One turn or mirror swaps these rows in pairs. Which row does each one swap with?
The rows were stretched afterwards, more along some directions than others.
nubo: 1.59 -2.77 2.48 1.32 -0.09 -0.38 1.55 -2.10 -1.73 0.26 0.80 -1.22 1.61
 0.30 -1.20 2.09 4.11 2.42 -1.59 1.58 1.03 0.02 2.07 -2.98 -0.22 0.30
farip: -0.27 -0.96 -1.33 -0.28 2.41 -1.41 0.31 -2.35 -0.13 0.29 -2.02 -0.58
 3.53 -1.08 0.35 -0.82 2.31 -0.64 -2.36 2.41 -3.25 0.05 -0.95 0.44 -2.00
 -1.21
Nema: 3.19 -1.21 -0.98 1.97 -2.20 -2.36 1.46 -1.53 -0.09 0.23 -1.70 0.30 -0.96
 1.23 -1.43 -0.27 3.63 -1.37 -0.60 -0.31 2.22 1.98 3.14 -1.42 -1.94 0.87
vogez: 1.39 -0.01 -2.80 0.05 -1.23 0.40 4.46 -4.26 -2.65 -1.29 -0.24 3.34 0.06
 2.12 0.75 -1.44 4.63 1.80 -2.07 3.29 5.20 1.20 -0.84 -0.77 -4.00 0.19
Tubo: 0.02 -0.77 2.35 -0.68 1.46 -0.28 -0.56 0.00 -0.59 -1.56 0.78 -0.34 1.22
 1.01 1.37 0.03 -1.78 0.47 -1.18 1.31 -0.69 -0.48 3.02 0.71 0.89 1.42
laz: 2.74 0.12 -2.06 1.41 -0.53 0.19 4.30 -4.35 -1.95 -0.77 -0.61 3.32 1.15
 2.73 0.34 -1.41 6.46 2.07 -2.41 3.15 5.55 1.77 -0.27 -2.35 -5.17 0.89
Teb: 0.00 -1.92 1.21 1.98 0.07 -3.52 -2.41 -0.85 -0.34 1.83 -1.39 -5.45 1.07
 -0.71 -3.72 0.89 0.35 -1.93 -1.99 2.30 -4.82 0.94 2.24 -1.57 -0.09 1.33
tilib: 3.05 0.32 -4.63 0.80 2.62 -0.57 1.37 -6.03 0.99 1.30 -2.31 2.46 3.23
 2.30 0.54 0.27 3.47 -1.84 -2.96 0.87 -0.39 0.97 1.68 0.23 -4.09 -0.66
pamap: 3.38 -0.85 -1.52 1.78 -2.04 -2.70 2.17 -2.07 -0.88 0.56 -2.46 0.49 -0.65
 1.21 -1.41 -0.20 4.08 -1.20 -0.78 -0.48 1.55 2.02 2.45 -1.58 -1.90 0.97
bag: 3.04 -0.59 -0.22 2.18 -3.16 -2.88 2.07 -0.09 -0.38 0.03 -1.13 -0.20
 -1.55 0.91 -2.34 0.14 3.55 -1.55 -0.05 0.07 1.96 2.02 3.28 -1.56 -1.36
 2.63
tak: 3.00 -1.95 0.52 1.50 -3.42 -2.70 2.62 0.02 -0.79 -0.20 -1.51 0.78 -2.87
 1.02 -2.28 0.13 3.80 0.81 0.15 -0.06 3.25 1.59 3.79 -2.39 -2.33 1.61
buk: 3.41 0.66 -5.10 0.92 2.11 -1.70 1.16 -5.84 1.76 1.77 -3.08 2.14 1.57
 2.23 -0.83 0.74 3.02 -2.32 -2.14 0.74 0.17 1.40 2.22 0.55 -4.52 -0.62
bod: 1.25 -4.14 2.99 2.98 1.21 -2.95 -1.07 -3.76 -1.69 1.92 -2.83 -2.69 1.54
 0.57 -2.96 0.26 0.69 0.49 -4.25 4.99 0.31 -0.25 3.21 -2.69 -2.85 -0.78
Dak: 1.03 -3.70 1.63 -0.18 1.57 -0.42 0.89 -2.51 -1.34 -1.07 0.18 3.43 0.89
 -1.15 0.76 -1.29 3.86 3.08 -1.52 1.97 2.52 -0.75 0.51 -1.35 -1.14 -2.64
gutop: 0.47 -4.99 3.62 2.22 1.69 -1.88 0.18 -3.81 -2.64 0.07 -1.19 0.26 1.41
 -0.17 -1.13 -0.92 1.58 2.16 -3.97 5.36 2.64 -0.74 2.78 -1.54 -2.42
 -2.20
bif: 1.42 -2.45 2.22 0.06 -4.11 -3.44 2.54 1.38 -0.59 -0.61 -1.68 0.29 -4.59
 -0.72 -2.73 -0.33 1.91 3.64 -1.01 1.57 2.93 0.13 4.47 -2.59 -2.97 2.21
ruluv: 0.68 1.84 -1.10 3.34 -2.50 -0.27 2.39 0.62 0.38 -0.60 -0.11 -0.97 -1.82
 1.95 -0.33 -2.07 2.31 -2.87 -0.16 3.46 1.65 1.46 2.72 1.22 -0.40 5.61
rifal: 0.04 -2.43 -0.77 -1.14 -0.37 -1.91 -0.58 -0.59 -2.50 2.42 -3.60 -2.18
 0.46 -3.08 -1.06 -1.51 2.42 0.51 -2.92 0.69 -2.73 -0.54 -0.99 -3.08
 -0.26 -2.48
zom: 0.86 -2.24 -1.18 -0.65 -0.47 -2.17 0.24 -1.29 -2.52 2.13 -3.20 -1.81
 1.04 -2.47 -0.80 -1.28 4.23 0.50 -3.29 0.45 -2.18 -0.34 -0.42 -3.08
 -0.78 -1.80
mor: 0.25 1.21 -0.62 2.29 -2.72 -0.63 1.96 1.13 1.48 -0.77 0.50 -1.63 -2.12
 1.67 -0.29 -1.43 1.40 -2.65 -0.20 2.87 0.61 0.87 3.84 1.94 0.23 6.65
zodu: 1.52 1.43 -1.51 2.79 -2.85 -0.48 3.76 -1.16 -0.56 -0.59 -0.47 0.26 -1.15
 2.59 -0.07 -2.68 4.55 -1.07 -1.39 4.05 4.21 1.54 1.79 0.14 -2.06 5.12
rapuf: 1.99 1.02 -4.96 -0.61 1.87 -1.02 1.66 -5.64 -0.38 0.50 -2.88 3.19 1.61
 1.84 0.81 -0.29 1.26 -2.43 -3.23 1.18 0.37 1.32 0.79 1.48 -3.55 -0.65
rofud: 2.73 -0.84 -4.79 0.05 1.61 -1.23 1.01 -4.24 1.66 1.31 -3.00 3.66 -0.45
 1.88 -0.88 1.18 2.43 -1.48 -1.64 1.11 1.00 1.53 2.10 1.10 -4.46 -0.55
tutim: 0.18 -0.28 -1.16 -0.04 3.28 -0.50 0.20 -3.74 0.27 0.21 0.02 1.63 2.19
 0.62 0.83 0.96 0.27 0.75 -3.39 3.44 -0.51 -1.44 3.42 1.25 -2.16 0.17
pasam: 0.60 -0.79 2.98 0.15 1.38 0.33 0.01 -0.68 -1.86 -1.17 0.28 -0.26 2.19
 1.27 2.36 -0.82 -0.39 -0.06 -1.66 2.51 0.35 -0.82 3.40 0.47 0.82 1.39
petu: 0.84 -0.57 1.34 -1.65 -1.84 -1.70 1.51 0.10 -3.71 -0.28 -1.55 -0.21 1.90
 -1.01 2.18 -2.92 4.84 2.58 -3.07 0.18 1.34 -1.62 0.74 -2.30 -1.34 -1.08
pum: 0.24 1.17 -0.63 1.63 -2.72 -0.16 1.75 0.31 0.59 -0.99 0.37 -1.08 -2.13
 2.54 0.32 -1.51 1.00 -2.18 -0.35 3.69 2.23 1.28 3.19 1.58 -0.65 5.40
zeli: 3.13 -2.10 0.51 1.46 -3.70 -2.74 2.79 0.27 -0.67 -0.35 -1.19 0.59 -3.46
 0.58 -2.32 -0.16 3.43 0.86 0.35 0.43 3.14 1.98 3.47 -1.83 -1.85 2.37
sok: 3.56 -0.45 -1.95 2.12 -0.93 -1.39 1.24 -1.97 0.79 1.33 -2.05 1.03 -0.43
 1.96 -1.38 0.48 3.47 -3.14 0.02 0.13 0.48 1.94 3.25 -0.28 -1.71 1.11
duvor: -0.30 -1.14 1.49 1.34 2.76 -0.38 -0.71 -1.77 -0.46 -1.80 2.88 -0.34 5.04
 0.29 2.38 -0.74 3.85 -0.87 0.43 1.86 -2.60 -0.49 1.72 1.27 1.25 -0.29
Suli: 0.21 -2.73 -0.86 -0.38 -0.33 -2.41 -0.66 -0.87 -2.09 2.82 -2.98 -2.88
 1.19 -2.66 -1.71 -0.59 2.79 -0.12 -2.91 0.73 -3.43 -0.64 0.05 -3.33
 -0.22 -1.57
zonag: 0.52 -0.62 2.49 0.08 -0.11 -0.05 1.64 -0.25 -4.14 -1.22 -0.87 0.54 2.19
 -0.07 4.10 -4.39 2.09 1.75 -3.80 2.34 2.23 -2.15 2.42 -0.48 -0.18 0.53
mozag: 2.35 0.83 -4.09 0.75 1.41 -1.88 0.24 -4.79 1.36 0.82 -2.44 2.03 1.77
 2.35 0.09 0.71 2.67 -2.13 -1.73 0.31 -0.79 1.03 1.08 0.82 -3.67 -0.62
Davo: 1.44 0.89 -0.67 2.51 -3.58 -0.42 2.80 0.47 -0.63 -1.10 -0.48 -0.14 -2.28
 2.90 -0.76 -1.66 4.09 -1.26 0.03 2.24 3.36 1.74 1.58 -0.46 -2.43 5.20
Lut: 1.95 -0.91 -1.73 -0.33 -0.10 -0.39 3.11 -3.49 -1.60 -0.74 -1.14 2.64
 0.25 1.26 -0.38 -0.51 5.95 3.61 -2.25 2.24 4.05 0.84 -0.60 -2.93 -4.58
 -0.80
masi: -0.71 -0.43 -0.43 -0.14 -1.56 -0.09 0.84 2.37 3.29 -0.90 1.36 0.74 -2.68
 -0.45 -1.22 0.32 1.77 -1.19 1.77 0.75 -1.43 0.54 2.61 1.92 1.19 4.81
ledaf: 1.49 -3.07 -1.00 -0.77 1.06 -0.23 2.48 -3.18 -2.04 -1.07 -0.09 3.20
 -0.32 -0.72 -0.53 -0.14 3.76 3.93 -1.52 1.38 2.93 1.33 -1.07 -2.52
 -2.75 -2.55
kini: 0.89 1.48 -1.27 2.17 -2.68 -0.42 1.48 1.86 2.11 0.39 -0.13 -1.51 -2.61
 1.56 -1.22 -1.03 1.46 -3.29 0.36 1.96 -0.34 1.19 2.63 0.86 0.09 6.25
seva: -0.11 -2.39 0.88 1.35 0.27 -3.41 -2.12 -0.85 -0.93 2.13 -1.61 -4.77 1.32
 -1.45 -3.61 1.06 0.28 -1.77 -2.58 2.54 -4.57 0.67 2.23 -1.92 0.08 0.89
lati: -1.48 -2.79 5.06 0.87 0.75 -0.73 -1.29 0.49 -2.27 -2.23 4.26 -0.49 0.54
 -0.06 1.79 -2.18 -0.13 1.59 -0.36 4.23 0.83 -1.64 4.96 0.26 2.65 1.14
Golev: -1.34 -2.16 2.75 -1.03 0.16 -0.48 -1.21 1.28 -2.49 -0.75 -0.10 0.00
 -1.74 -0.79 1.72 -3.94 -1.80 1.33 -2.49 4.01 1.58 -1.44 2.21 -0.47 1.15
 0.78
tem: 0.18 -2.44 -0.09 -0.57 -0.38 -2.83 -1.74 -0.03 -1.61 2.36 -2.71 -3.54
 0.34 -2.31 -2.99 -0.16 1.76 -0.55 -2.47 0.47 -4.33 0.08 0.30 -2.89
 -0.33 -1.10
lop: 1.60 -0.29 -2.96 -0.12 3.59 -0.09 0.08 -4.90 0.60 0.92 -1.91 2.80 2.86
 0.93 1.01 0.25 1.72 -0.44 -2.66 1.87 -0.43 -0.85 1.84 -0.19 -2.87 -1.05
fom: -1.53 -2.61 2.04 -1.28 0.41 -0.15 -1.17 0.91 -2.33 0.18 -1.54 0.14 -1.46
 -0.83 1.49 -3.58 -2.50 1.12 -3.01 3.75 1.42 -1.78 1.30 -0.81 0.50 -0.11
puve: 0.23 0.80 -0.45 1.80 -2.23 -0.85 1.24 1.58 2.48 -0.19 0.83 -1.12 -2.56
 1.85 -1.25 0.36 1.29 -3.06 1.03 2.40 -0.21 1.24 4.17 2.17 0.21 6.55
Nubeg: 0.85 -5.08 2.79 1.39 2.37 -1.46 0.46 -4.83 -2.16 0.28 -0.95 1.48 2.45
 -0.09 0.08 -0.96 3.14 3.01 -3.91 4.30 2.73 -1.79 2.37 -1.93 -2.71 -2.75
vade: 1.34 0.26 -2.06 0.18 3.73 -0.50 -0.24 -4.45 0.93 1.21 -1.51 1.61 2.65
 1.14 0.10 0.85 1.01 -0.77 -3.39 3.27 -1.59 -0.79 2.32 1.03 -2.35 0.21
zuz: 1.83 1.09 -2.18 1.13 -1.63 -1.10 2.88 -2.94 -0.73 -1.11 -1.19 2.04 -1.09
 2.79 -0.01 -1.47 3.95 1.07 -1.61 3.21 4.04 1.90 -0.32 -0.45 -4.59 1.32
beb: 2.24 -1.05 -2.96 1.04 -1.41 -0.47 4.19 -2.88 -1.27 -0.44 -1.59 3.53
 -2.19 1.69 -0.74 -0.99 5.72 2.17 -1.27 2.83 5.24 1.79 0.32 -1.32 -5.40
 0.91
Zadon: -0.70 -2.14 5.43 1.67 1.05 -1.40 -1.87 -0.19 -1.56 -1.72 4.12 -0.68 1.50
 0.56 1.24 -1.29 0.34 1.02 -0.04 4.28 0.54 -1.38 5.53 0.26 2.22 1.19
kufak: 3.14 -0.63 -3.03 1.02 -0.90 -2.72 1.28 -2.81 0.55 1.37 -3.34 0.15 0.22
 1.20 -0.63 -0.52 2.65 -2.62 -1.58 -0.52 0.35 1.83 2.41 -0.78 -2.71 0.45
gesug: -0.89 -2.03 -0.09 0.69 2.94 -1.01 -0.66 -2.39 -0.48 -0.46 -0.04 -0.96
 4.34 -1.04 0.95 -0.51 2.26 -1.20 -1.58 1.93 -3.71 -0.52 0.49 1.35 -0.37
 -1.73
geta: 0.26 -2.83 -0.24 -0.70 -0.50 -2.34 -0.85 -0.46 -1.97 2.48 -3.12 -2.57
 0.37 -2.59 -2.13 -0.48 2.51 0.32 -2.45 0.20 -3.31 -0.65 0.22 -2.97
 -0.16 -2.30
duv: 0.53 1.17 -1.25 2.27 -2.33 0.30 1.55 1.31 2.05 -0.63 0.63 -0.62 -2.61
 1.58 -0.83 -0.60 1.81 -3.26 0.94 2.56 0.44 1.49 3.47 1.98 0.32 6.38
Vil: -1.78 -2.37 4.34 0.20 0.78 0.06 -1.89 1.25 -2.69 -0.78 1.98 0.20 -0.37
 -0.97 1.40 -3.16 -1.12 1.09 -1.21 4.50 0.86 -2.31 3.18 -0.62 2.22 0.89
Fabe: 1.69 -3.37 1.88 1.68 0.20 0.35 1.69 -2.61 -2.57 0.66 -0.29 -1.50 2.18
 0.27 -0.79 0.87 4.82 0.93 -1.54 1.37 0.48 0.34 0.79 -3.06 0.06 -0.22
detus: 1.30 -2.88 0.04 -1.04 0.69 -0.26 2.39 -3.07 -2.48 -1.24 0.18 2.80 0.79
 0.13 0.42 -0.15 4.62 4.58 -1.15 1.28 3.23 0.23 -1.05 -3.41 -3.48 -2.56
Kor: -0.10 -0.88 -0.63 -1.34 -0.76 -2.31 1.46 0.78 -0.81 0.11 -3.25 0.33
 -1.97 -2.21 -1.64 -0.91 0.24 2.08 -2.23 2.23 -0.21 -0.47 -0.32 -1.37
 -3.12 0.07
zete: 0.28 -0.57 2.21 -0.03 1.56 0.51 0.20 -0.30 -1.04 -1.79 1.23 0.09 0.90
 0.58 2.30 -0.57 -1.47 0.55 -1.00 1.97 -0.12 -0.49 3.15 0.93 1.36 1.58
pem: -1.79 -1.79 3.14 -0.71 -0.03 0.01 -1.67 1.86 -2.45 -0.73 -0.04 0.00
 -1.54 -1.18 1.44 -3.70 -1.78 0.87 -1.85 3.72 1.30 -1.57 1.61 -0.50 1.45
 1.14
denir: 2.35 -3.50 -0.46 0.73 -0.15 0.16 1.43 -1.95 -2.03 2.94 -3.77 -1.71 0.84
 -0.79 -1.49 -0.35 3.89 -0.37 -2.45 0.38 -0.20 1.38 -1.93 -3.75 -0.76
 -1.28
bakin: -1.48 -2.31 2.42 -1.35 0.32 -0.60 -1.54 0.66 -2.72 0.21 -1.77 -0.06
 -1.20 -1.27 1.57 -3.93 -1.85 1.39 -3.25 3.45 1.20 -2.01 1.43 -0.97 0.67
 -0.47
Bivi: -0.95 -1.21 -0.65 -0.34 1.06 -1.80 0.24 -1.09 -0.15 1.08 -3.06 -1.47
 1.01 -1.28 -0.75 -0.37 0.28 0.39 -3.28 2.84 -2.73 -1.32 0.23 -0.45
 -2.62 -0.32
muz: 0.27 0.96 -0.18 2.65 -2.60 -0.18 1.85 1.50 0.96 -0.96 1.11 -1.31 -2.66
 1.60 -0.46 -1.61 0.86 -2.99 0.60 3.02 1.04 1.02 3.68 1.73 0.75 5.93
zun: 2.66 0.74 -2.56 1.63 -0.80 -0.32 3.70 -3.70 -1.01 -0.74 -0.75 3.26 -0.46
 2.60 -0.44 -1.27 5.62 1.21 -1.12 3.28 6.01 2.06 0.05 -1.40 -4.87 1.38
sinu: 3.06 -1.74 0.06 1.40 -3.21 -2.86 2.54 -0.13 -0.42 0.05 -1.56 0.26 -2.46
 0.60 -2.00 -0.01 3.27 -0.08 -0.04 0.11 2.64 2.20 3.07 -1.96 -1.53 1.68
Rali: -0.01 -3.59 0.62 -0.62 1.79 0.00 0.41 -1.66 0.75 -0.26 0.84 2.99 -0.57
 -1.52 -0.11 -0.17 2.72 1.94 -0.75 1.68 0.80 -1.47 1.56 -0.13 -0.16
 -1.54
Ruto: -0.45 -3.13 -0.19 0.05 0.80 0.95 -0.45 -0.71 -1.81 2.89 -4.59 -0.78
 -1.37 -2.06 -0.52 -3.49 -1.64 -1.67 -3.26 2.60 -0.85 -0.20 -1.72 -1.63
 0.84 -0.96
lidad: 0.87 -4.15 -0.58 0.45 0.10 0.61 0.89 -1.44 -1.88 3.14 -3.78 -1.65 0.75
 -1.79 -1.39 -0.96 2.81 -1.13 -2.83 0.74 -1.11 1.06 -2.33 -3.36 -0.05
 -1.83
rivar: 1.52 -2.12 2.49 2.03 -0.11 0.00 1.86 -2.37 -2.13 -0.09 1.64 -1.27 1.96
 -0.11 -0.57 1.06 4.77 1.89 -1.37 2.35 0.67 -0.07 2.33 -2.80 0.32 0.96
nel: 1.07 -0.31 2.57 0.09 0.35 0.01 1.00 -0.42 -2.85 -0.44 -0.81 0.07 2.06
 0.94 3.65 -2.96 1.28 0.90 -2.98 2.28 1.86 -1.80 2.82 -0.35 -0.14 1.14
gaki: 3.41 -0.41 -0.03 1.63 -3.59 -2.60 2.58 0.66 -0.41 -0.09 -1.04 0.62 -2.31
 0.99 -1.53 -0.75 4.31 0.04 0.00 -0.36 2.74 1.51 2.76 -2.55 -1.84 2.72

detus swaps with -> vade
vogez swaps with -> rapuf
mor swaps with -> sinu
farip swaps with -> Nubeg

